One turning vector, and how many steps it has turned
The counts run from 0 to 258.
123 135 103 126 127 126 144 114 119 130 146 118 141 138 125 143 135 129
 120 138 109 95 124 116 104 108 143 115 149 102 142 116 121 126 116 127
 116 109 142 144 126 138 138 129 133 148 155 104 134 125 149 133 140 109
 125 156 142 113 124 121 121 -> 116
131 152 122 104 126 130 123 141 121 163 124 117 132 131 138 147 130 110
 141 127 138 116 143 105 124 117 121 107 135 143 118 128 106 119 113 120
 144 130 148 121 118 141 135 131 140 109 167 120 143 135 127 141 136 105
 125 141 115 106 154 112 132 -> 143
134 108 116 131 99 134 140 120 112 125 122 107 99 126 116 116 137 142
 127 149 138 119 159 136 117 123 167 147 130 129 158 118 139 114 137 150
 124 117 122 152 130 125 146 110 140 131 119 101 110 125 127 148 114 119
 127 136 126 141 100 123 124 -> 208
107 150 103 131 129 146 132 115 123 105 114 130 138 116 106 125 169 138
 131 140 138 119 121 139 156 131 129 112 113 135 120 128 134 139 107 139
 121 120 117 122 129 98 113 117 100 132 149 150 124 125 118 130 99 102
 129 122 133 141 122 120 141 -> 99
116 158 103 131 145 111 136 125 140 119 117 155 129 108 117 126 132 160
 121 120 128 123 121 143 117 109 149 108 114 108 137 135 160 139 113 126
 111 122 106 122 142 139 135 106 130 137 142 146 140 125 131 113 144 118
 120 129 147 140 117 118 102 -> 219
115 111 144 122 141 141 127 150 118 124 133 127 97 131 135 144 120 138
 129 139 122 132 122 111 115 118 152 140 107 135 127 123 127 149 154 144
 136 122 127 110 147 175 134 143 120 146 140 116 114 123 145 131 110 160
 140 138 113 118 139 120 163 -> 64
127 147 136 133 132 109 136 135 123 128 136 128 117 127 131 110 139 110
 136 137 147 127 160 118 136 123 107 116 132 114 108 110 134 122 106 109
 162 127 147 107 133 148 128 118 119 131 166 120 146 126 131 106 108 121
 126 123 132 123 148 136 94 -> 224
143 135 147 144 147 133 140 112 131 132 103 150 128 133 144 122 135 116
 106 124 141 150 124 147 146 126 114 131 108 156 153 114 136 109 147 114
 122 143 120 117 119 121 146 96 141 113 106 141 147 114 111 127 132 118
 112 120 103 141 111 139 119 -> 43
116 132 129 150 140 138 152 117 140 121 144 125 111 131 137 114 126 150
 128 150 136 105 129 153 110 147 102 128 123 133 126 121 135 126 147 142
 118 144 120 103 151 129 151 115 123 130 113 149 129 103 118 102 149 144
 116 129 123 144 120 147 136 -> 12
122 111 154 136 110 104 103 127 128 123 162 100 138 124 141 136 156 117
 153 137 121 129 127 116 147 119 127 126 144 109 112 118 120 149 114 114
 152 140 158 123 118 124 111 152 98 145 136 102 139 139 131 131 117 126
 141 131 141 120 133 126 123 -> 171
128 146 113 131 111 127 122 126 129 148 130 106 153 119 140 130 148 130
 151 113 138 124 122 124 112 133 116 123 142 122 121 136 139 114 117 135
 129 138 125 140 115 100 136 120 149 128 128 124 146 119 137 156 145 98
 117 118 139 116 114 155 99 -> 111
152 120 115 133 146 165 119 121 138 135 124 105 114 116 96 124 117 120
 110 118 112 147 139 145 148 143 146 133 127 149 123 113 124 152 136 115
 140 153 126 117 109 148 139 114 127 111 133 144 147 139 119 145 111 109
 118 141 106 119 128 107 117 -> 47
138 115 148 148 131 122 124 103 132 132 141 134 135 116 154 138 137 141
 122 119 117 131 121 128 112 128 131 115 159 113 116 108 137 119 141 133
 111 155 112 146 135 126 151 127 133 129 101 117 154 128 142 129 160 119
 135 128 102 135 102 146 118 -> 258
127 104 112 124 150 127 134 133 107 134 139 128 96 131 116 128 138 124
 116 128 106 121 150 109 129 138 142 145 107 132 131 101 137 131 163 108
 133 167 139 106 138 133 124 102 97 118 124 110 151 107 113 116 131 135
 123 123 115 129 129 113 94 -> 74
135 92 135 114 107 115 93 110 109 138 134 125 110 117 113 132 109 133
 121 128 129 125 138 119 147 131 138 142 149 118 152 114 112 132 129 115
 116 129 125 131 115 118 110 118 124 117 120 117 105 148 118 156 92 108
 138 130 109 129 120 116 124 -> 87
137 129 132 112 122 116 138 125 110 141 132 136 120 152 122 139 133 100
 116 122 130 135 134 110 148 101 138 153 108 146 172 125 121 130 145 128
 141 113 142 118 133 144 107 113 120 131 141 102 99 117 128 152 101 131
 120 142 140 131 125 112 114 -> 33
125 125 163 144 137 129 141 142 121 142 144 126 122 134 157 136 164 120
 132 106 108 138 108 129 124 132 96 112 121 145 118 112 122 141 135 133
 166 151 127 121 130 145 122 141 118 145 126 114 147 117 148 128 128 134
 149 114 118 140 113 163 132 -> 256
123 111 131 142 132 150 145 115 121 129 143 104 95 137 127 107 137 137
 116 132 110 121 130 143 116 154 105 134 142 140 125 115 131 146 153 125
 153 135 124 109 132 132 136 122 117 131 122 132 131 111 133 113 110 127
 133 130 111 141 111 167 135 -> 105
105 137 108 119 137 163 125 116 125 144 139 110 125 125 135 121 137 114
 126 132 142 111 129 146 132 143 98 135 128 136 104 125 131 129 133 110
 109 110 126 115 114 109 133 115 123 126 138 124 128 89 120 129 136 111
 103 133 115 107 132 134 109 -> 102
121 136 123 136 130 135 140 127 133 125 132 120 144 112 106 133 167 149
 130 126 108 131 95 142 115 131 123 109 142 122 118 135 127 162 118 137
 136 134 122 140 127 132 126 131 120 140 149 145 135 137 153 130 145 105
 135 124 140 154 112 147 140 -> 108
109 121 136 128 147 146 151 123 106 106 129 139 108 151 108 127 135 107
 123 134 108 114 116 126 135 122 126 144 114 147 149 120 113 143 151 113
 135 127 149 95 152 135 108 132 104 125 119 125 117 117 115 125 116 143
 116 133 112 120 130 128 150 -> 185
97 136 134 122 149 148 121 107 120 114 104 159 132 138 139 116 107 136
 109 142 110 106 97 155 130 133 113 113 129 120 132 139 119 140 138 93
 109 115 135 114 131 116 139 120 121 120 119 125 131 113 126 123 155 128
 123 142 112 109 119 132 136 -> 187
135 118 114 120 130 113 127 118 136 147 120 114 115 117 124 125 149 159
 130 106 126 127 117 151 124 146 130 135 123 137 142 127 143 147 136 135
 114 146 103 122 125 110 128 103 127 131 106 128 126 111 132 127 138 128
 122 122 143 148 101 133 87 -> 16
141 136 107 140 120 140 118 105 122 108 105 141 114 128 117 121 112 144
 125 124 143 115 133 145 129 143 136 130 122 129 143 124 139 112 138 143
 98 121 101 126 155 95 136 95 126 115 97 154 110 116 117 120 117 106 133
 132 112 133 107 128 138 -> 97
108 128 153 118 124 129 125 120 117 130 117 161 110 130 144 120 128 139
 123 127 136 140 117 130 127 126 102 123 128 135 144 137 134 129 136 120
 122 103 103 95 145 133 116 135 121 125 125 133 90 123 137 142 102 118
 133 121 120 139 113 145 168 -> 95
130 121 127 105 120 93 121 124 107 148 126 157 152 106 147 154 137 134
 127 130 134 110 130 98 133 112 126 104 151 107 140 126 107 110 114 109
 114 117 130 125 110 110 109 125 126 119 135 107 122 140 130 130 137 105
 140 116 119 124 122 114 119 -> 85
106 142 119 142 145 138 153 117 133 125 130 142 126 123 127 124 136 155
 129 146 127 100 117 142 92 124 103 106 120 123 122 124 136 127 137 137
 108 133 106 117 152 128 147 108 119 136 133 153 128 107 136 89 165 125
 119 125 130 151 122 137 138 -> 13
130 102 121 147 104 123 155 109 113 135 164 97 120 139 127 135 157 115
 122 145 119 124 158 118 106 117 140 151 146 130 152 99 129 111 135 142
 144 146 125 141 113 137 142 109 141 142 125 110 124 124 130 138 114 117
 124 135 127 136 114 138 120 -> 114
130 139 147 154 119 125 165 119 141 115 128 140 128 125 124 129 127 118
 135 154 137 133 137 127 114 105 136 149 102 139 164 132 139 118 139 147
 121 133 128 124 140 158 136 116 145 129 113 130 96 118 116 132 130 143
 115 121 134 145 117 136 125 -> 123
129 137 116 138 149 119 146 113 150 113 106 151 126 119 113 127 118 146
 119 143 115 127 131 141 117 133 145 117 110 109 141 128 149 132 139 130
 107 137 111 136 152 132 148 101 135 127 117 137 135 130 126 103 156 131
 121 126 147 147 113 133 98 -> 218
98 143 122 117 131 136 133 131 118 109 135 149 128 148 116 127 134 100
 136 143 130 105 139 103 132 120 113 148 117 135 136 118 114 139 129 115
 136 108 143 97 148 137 115 125 103 126 146 130 123 118 114 124 99 116
 112 137 126 114 149 137 143 -> 184
137 135 152 134 129 143 123 106 142 116 133 124 128 121 131 129 125 133
 140 136 146 146 120 146 143 110 121 142 106 154 125 133 122 149 118 151
 122 135 123 94 137 159 131 138 131 141 127 159 108 126 119 133 124 145
 121 135 120 144 142 127 162 -> 243
127 154 131 115 152 126 134 140 138 146 109 153 151 139 121 136 118 128
 130 119 117 128 122 121 106 132 96 102 123 130 114 134 128 135 126 106
 142 128 127 95 136 164 137 115 144 127 144 142 147 131 130 114 151 121
 113 126 123 121 135 133 110 -> 134
137 124 141 104 140 135 117 132 100 152 121 119 113 141 141 138 117 119
 116 118 142 123 129 114 150 117 126 121 116 141 156 123 109 131 131 131
 129 99 149 121 130 142 103 132 113 141 161 113 111 135 134 155 105 131
 144 154 124 121 129 97 150 -> 238
129 107 144 105 106 109 108 111 106 135 123 142 112 115 136 135 131 140
 127 130 120 128 133 108 133 109 127 126 147 113 144 125 120 131 112 107
 125 109 119 121 116 121 84 126 108 127 134 112 114 149 131 150 95 101
 145 116 116 127 118 120 123 -> 86
123 145 146 137 144 135 120 119 134 112 116 142 127 145 140 116 102 119
 114 131 132 113 123 148 141 105 128 110 136 109 143 124 130 131 121 123
 128 82 154 125 142 138 130 121 119 139 156 119 131 127 137 118 99 125
 125 165 136 109 131 121 139 -> 36
116 130 130 115 111 114 133 139 111 143 122 145 116 127 157 128 152 138
 130 137 148 127 145 104 98 114 129 123 140 122 144 135 140 107 114 141
 130 98 107 143 127 124 122 121 145 132 143 121 113 130 161 142 128 94
 140 122 130 129 113 143 135 -> 206
153 113 106 128 136 121 119 121 120 136 132 101 117 122 106 144 140 136
 124 102 106 115 131 125 129 146 158 135 134 112 134 99 119 135 156 127
 130 169 129 138 133 122 128 108 113 125 115 105 140 129 115 129 119 122
 126 125 132 133 116 114 93 -> 168
119 147 143 131 107 118 129 128 135 126 116 125 127 156 151 117 99 138
 153 127 139 111 119 142 106 129 136 130 130 110 133 163 144 127 130 136
 144 108 150 151 152 121 142 140 152 143 127 118 126 120 145 150 153 138
 124 147 152 107 127 145 121 -> 120
